In the data rows, zero lies at 4.5, halfway between 4 and 5.
Here is a table of points, one per row:
[6 4 2 4 4 2 7 4 4 3 4 3 3 4 2 4 4 4 8 4 5 5 1 3 3 5 5 4 6 3 1 4 5 4 6 7 4
 4 7 4 3 2 8 4 4 3 5 5 7 1 3 2 5 3 4 2 5 7 1 7 5 5 6 3]
[7 3 6 4 4 3 6 7 2 6 6 2 3 5 6 6 5 4 1 2 2 2 8 3 4 4 4 7 4 4 2 8 3 7 4 5 5
 5 3 4 5 6 3 3 7 5 3 3 6 3 6 4 5 2 4 5 4 7 6 5 1 4 2 5]
[6 4 6 5 6 3 8 4 4 3 4 4 2 5 5 6 5 5 4 4 6 5 0 1 7 2 6 5 3 7 6 7 6 4 4 5 5
 6 7 6 5 4 7 0 5 3 6 5 1 4 4 4 4 6 5 7 4 2 5 3 3 4 4 5]
[5 3 4 5 5 7 1 7 3 5 2 4 5 7 2 4 7 6 4 4 5 1 5 4 2 4 6 3 2 4 5 6 8 3 5 4 7
 3 3 4 5 5 4 3 7 2 4 5 3 6 2 2 5 3 6 4 6 5 4 5 9 6 6 2]
[5 3 4 6 4 4 5 5 5 5 5 3 5 4 6 7 4 5 3 4 5 3 6 5 2 5 5 4 6 6 4 1 4 6 3 5 4
 3 4 7 6 5 9 5 3 7 4 3 4 9 1 4 5 6 7 5 3 4 4 2 7 1 2 6]
[3 4 6 4 5 6 2 3 6 6 3 4 4 6 6 4 4 4 2 3 1 6 3 5 3 7 7 4 4 2 5 3 1 3 4 6 6
 4 6 4 6 7 5 2 4 5 3 4 3 4 3 6 4 6 2 6 1 6 3 8 5 4 6 6]
[6 3 4 7 3 6 6 4 9 7 3 4 3 4 2 5 5 6 7 5 4 6 7 3 3 5 2 5 7 4 6 6 7 5 3 6 5
 6 5 2 6 3 2 7 5 5 3 5 4 5 5 3 4 8 4 6 6 5 3 4 6 7 6 7]
[6 6 4 7 5 3 2 7 5 2 4 6 5 3 5 5 5 4 6 3 6 8 3 6 5 4 2 4 2 2 5 3 5 5 6 4 3
 8 7 2 5 6 6 2 7 4 5 3 8 6 6 7 8 5 3 4 6 7 8 4 6 3 3 5]
[3 6 6 6 5 4 4 3 5 5 6 5 3 5 3 4 6 3 6 3 8 3 4 2 2 3 4 5 5 5 5 3 4 2 5 5 1
 1 3 5 6 4 3 5 2 6 4 6 1 7 5 4 6 1 3 2 4 5 8 7 3 5 5 6]
[0 7 1 3 3 5 5 6 3 4 7 5 4 8 4 5 8 5 5 4 4 2 5 3 7 7 2 5 5 4 6 2 4 4 5 7 5
 9 6 6 3 2 5 5 5 6 4 3 5 7 7 5 4 4 5 6 4 2 4 7 5 5 7 5]
[5 4 5 6 7 4 7 1 6 6 5 2 5 5 5 5 5 3 7 5 4 3 5 6 7 8 6 5 1 6 5 4 5 3 6 2 5
 4 3 8 7 6 4 7 7 4 7 7 5 6 6 4 4 6 1 6 8 5 3 6 4 2 6 2]
[4 4 7 5 3 2 3 6 4 4 6 8 5 4 4 6 5 7 4 7 4 4 6 3 6 3 7 3 4 6 4 7 5 2 4 3 2
 3 7 8 5 4 3 4 6 7 2 5 9 1 6 9 4 7 6 2 6 4 3 5 5 3 5 5]
[8 6 5 4 2 7 3 1 3 3 7 4 7 5 5 3 5 5 6 5 4 5 5 5 1 5 3 7 4 4 5 6 6 5 6 5 5
 3 4 5 5 5 6 4 2 7 5 2 2 3 6 7 5 6 4 6 7 1 3 5 5 4 5 1]
[5 4 5 6 5 3 2 3 2 8 6 8 1 4 5 4 5 4 2 6 3 4 6 2 5 4 5 3 4 6 4 4 3 6 6 3 4
 7 4 1 4 4 6 7 4 5 9 3 3 1 2 4 6 3 8 4 6 3 4 5 5 3 3 6]
[2 3 6 3 5 7 6 4 2 2 8 3 4 1 4 8 3 3 5 5 4 5 7 6 4 6 5 5 3 6 5 2 7 5 4 4 2
 5 3 5 2 8 1 3 4 4 7 4 4 4 4 4 5 4 6 3 1 6 4 4 5 9 5 6]
[4 5 4 3 4 3 3 2 5 7 5 5 4 3 6 4 4 8 4 5 8 8 3 2 5 7 5 5 5 4 5 6 3 7 4 5 5
 5 1 6 4 5 5 7 7 3 2 6 4 4 4 5 4 2 8 6 3 6 6 4 7 5 6 3]
[4 7 3 7 6 2 8 6 3 4 4 3 6 4 3 6 1 5 3 6 4 8 4 4 6 2 6 7 5 5 2 3 5 2 7 2 5
 5 6 3 8 3 3 7 2 5 2 2 3 5 5 5 6 3 4 4 2 5 5 3 5 3 6 2]
[5 3 5 3 2 2 4 2 3 3 2 4 5 6 2 3 5 9 5 6 5 4 3 6 7 2 3 6 6 4 4 4 3 2 4 4 2
 5 2 4 2 5 5 5 6 5 5 4 5 6 4 6 7 6 3 4 3 6 2 6 3 6 1 3]
[6 5 3 4 4 4 5 2 7 3 3 6 6 2 4 4 4 3 1 4 8 5 7 4 6 5 4 5 6 2 5 4 8 3 3 4 8
 5 4 6 4 5 5 5 5 5 4 1 5 4 1 3 3 4 3 4 3 1 6 7 4 6 4 7]
[1 6 4 6 0 4 4 6 3 1 4 4 5 3 8 6 4 3 4 5 6 6 5 4 4 2 6 2 5 4 4 3 3 4 3 2 4
 6 5 3 3 4 5 4 4 4 5 9 5 5 7 1 6 4 4 8 6 5 4 4 3 3 4 3]
[6 6 4 4 7 5 4 3 5 6 6 3 8 8 4 5 5 5 6 3 4 5 6 5 5 4 3 1 6 2 5 4 6 7 3 3 5
 3 5 4 3 2 1 2 5 6 7 6 5 3 4 6 2 2 4 4 3 5 2 2 5 3 4 6]
[6 5 6 2 5 3 2 7 3 5 2 4 4 3 5 5 5 4 6 5 4 4 6 8 4 6 7 4 8 5 5 3 5 5 3 8 5
 4 4 3 6 3 2 6 5 4 6 4 4 5 6 4 4 6 6 6 3 2 8 5 3 2 6 4]
[5 5 6 0 7 9 4 2 5 5 5 5 6 5 6 3 2 6 3 4 5 1 5 6 6 2 4 3 2 6 5 5 7 4 6 6 5
 6 6 3 6 4 6 7 2 7 2 6 6 4 7 2 4 5 6 5 3 8 5 4 3 5 5 5]
[4 4 7 2 3 5 4 4 7 3 6 4 3 2 3 4 5 2 3 6 5 5 6 6 4 5 2 4 4 6 1 4 1 3 6 7 8
 4 5 6 5 4 2 6 4 1 5 3 4 7 4 6 4 2 6 4 7 4 2 1 3 4 4 4]
[4 6 6 3 3 3 7 4 4 5 0 5 5 6 8 6 5 3 7 5 3 3 6 5 4 4 6 3 6 5 5 8 3 5 6 5 7
 7 3 5 4 7 5 5 1 4 5 4 4 4 5 8 1 3 4 0 7 6 6 4 8 5 3 7]
[4 5 1 4 7 6 5 6 7 4 4 1 2 6 1 3 5 4 2 8 2 6 3 7 4 6 5 3 5 5 3 5 4 5 4 4 4
 3 5 5 4 4 7 4 4 5 4 7 5 4 7 6 6 6 5 5 6 2 8 4 4 9 2 6]
[5 3 1 5 4 5 3 6 8 9 4 5 7 2 4 4 2 7 6 5 4 3 4 3 5 4 3 6 2 3 4 3 3 5 1 5 4
 4 4 5 4 5 6 3 2 1 6 4 5 3 6 4 3 5 3 2 3 2 6 3 4 4 6 4]
[2 5 7 3 4 4 6 6 7 5 5 8 4 6 4 3 4 2 3 2 1 4 3 6 5 5 5 5 6 1 7 7 7 8 2 3 4
 4 6 7 3 4 5 6 3 5 6 4 5 4 4 4 8 4 4 3 6 5 5 3 4 5 4 1]
[3 3 2 4 5 5 6 8 6 4 5 5 6 6 6 3 6 3 5 3 6 7 3 5 5 4 5 6 3 7 6 5 3 5 5 4 4
 0 4 0 4 7 4 6 8 7 4 3 5 6 5 4 1 4 7 3 5 3 2 4 1 6 5 4]
[6 6 4 6 7 5 4 3 4 4 5 8 7 5 6 6 5 5 4 3 6 2 1 8 3 5 3 5 7 8 3 5 1 7 6 3 4
 5 3 5 4 4 2 4 3 2 2 5 7 4 0 2 3 6 3 6 4 2 4 6 4 6 4 4]
[4 5 3 7 7 7 4 6 2 3 5 5 2 3 6 1 2 3 6 8 4 5 6 4 8 4 5 7 6 4 6 5 5 4 5 6 4
 4 2 4 1 1 5 3 6 4 2 6 3 5 2 6 4 6 2 3 4 6 5 2 3 2 4 4]
These points spread out most along one direction. Take the direction at right angles to it along which they spread out most. Go by this last direction. How many in every 100 of the points above lie lower along it than each point below? Answers are rounded to whole numbers. More than half of the points above lie lower than the first one.
[4 5 4 3 4 3 3 2 5 7 5 5 4 3 6 4 4 8 4 5 8 8 3 2 5 7 5 5 5 4 5 6 3 7 4 5 5
 5 1 6 4 5 5 7 7 3 2 6 4 4 4 5 4 2 8 6 3 6 6 4 7 5 6 3] >> 42
[6 4 6 5 6 3 8 4 4 3 4 4 2 5 5 6 5 5 4 4 6 5 0 1 7 2 6 5 3 7 6 7 6 4 4 5 5
 6 7 6 5 4 7 0 5 3 6 5 1 4 4 4 4 6 5 7 4 2 5 3 3 4 4 5] >> 48
[2 3 6 3 5 7 6 4 2 2 8 3 4 1 4 8 3 3 5 5 4 5 7 6 4 6 5 5 3 6 5 2 7 5 4 4 2
 5 3 5 2 8 1 3 4 4 7 4 4 4 4 4 5 4 6 3 1 6 4 4 5 9 5 6] >> 13
[5 4 5 6 5 3 2 3 2 8 6 8 1 4 5 4 5 4 2 6 3 4 6 2 5 4 5 3 4 6 4 4 3 6 6 3 4
 7 4 1 4 4 6 7 4 5 9 3 3 1 2 4 6 3 8 4 6 3 4 5 5 3 3 6] >> 6
[4 4 7 2 3 5 4 4 7 3 6 4 3 2 3 4 5 2 3 6 5 5 6 6 4 5 2 4 4 6 1 4 1 3 6 7 8
 4 5 6 5 4 2 6 4 1 5 3 4 7 4 6 4 2 6 4 7 4 2 1 3 4 4 4] >> 16
[6 4 2 4 4 2 7 4 4 3 4 3 3 4 2 4 4 4 8 4 5 5 1 3 3 5 5 4 6 3 1 4 5 4 6 7 4
 4 7 4 3 2 8 4 4 3 5 5 7 1 3 2 5 3 4 2 5 7 1 7 5 5 6 3] >> 94
[4 4 7 5 3 2 3 6 4 4 6 8 5 4 4 6 5 7 4 7 4 4 6 3 6 3 7 3 4 6 4 7 5 2 4 3 2
 3 7 8 5 4 3 4 6 7 2 5 9 1 6 9 4 7 6 2 6 4 3 5 5 3 5 5] >> 10
[4 7 3 7 6 2 8 6 3 4 4 3 6 4 3 6 1 5 3 6 4 8 4 4 6 2 6 7 5 5 2 3 5 2 7 2 5
 5 6 3 8 3 3 7 2 5 2 2 3 5 5 5 6 3 4 4 2 5 5 3 5 3 6 2] >> 52
[5 4 5 6 7 4 7 1 6 6 5 2 5 5 5 5 5 3 7 5 4 3 5 6 7 8 6 5 1 6 5 4 5 3 6 2 5
 4 3 8 7 6 4 7 7 4 7 7 5 6 6 4 4 6 1 6 8 5 3 6 4 2 6 2] >> 81
[5 3 4 5 5 7 1 7 3 5 2 4 5 7 2 4 7 6 4 4 5 1 5 4 2 4 6 3 2 4 5 6 8 3 5 4 7
 3 3 4 5 5 4 3 7 2 4 5 3 6 2 2 5 3 6 4 6 5 4 5 9 6 6 2] >> 74
[6 3 4 7 3 6 6 4 9 7 3 4 3 4 2 5 5 6 7 5 4 6 7 3 3 5 2 5 7 4 6 6 7 5 3 6 5
 6 5 2 6 3 2 7 5 5 3 5 4 5 5 3 4 8 4 6 6 5 3 4 6 7 6 7] >> 97
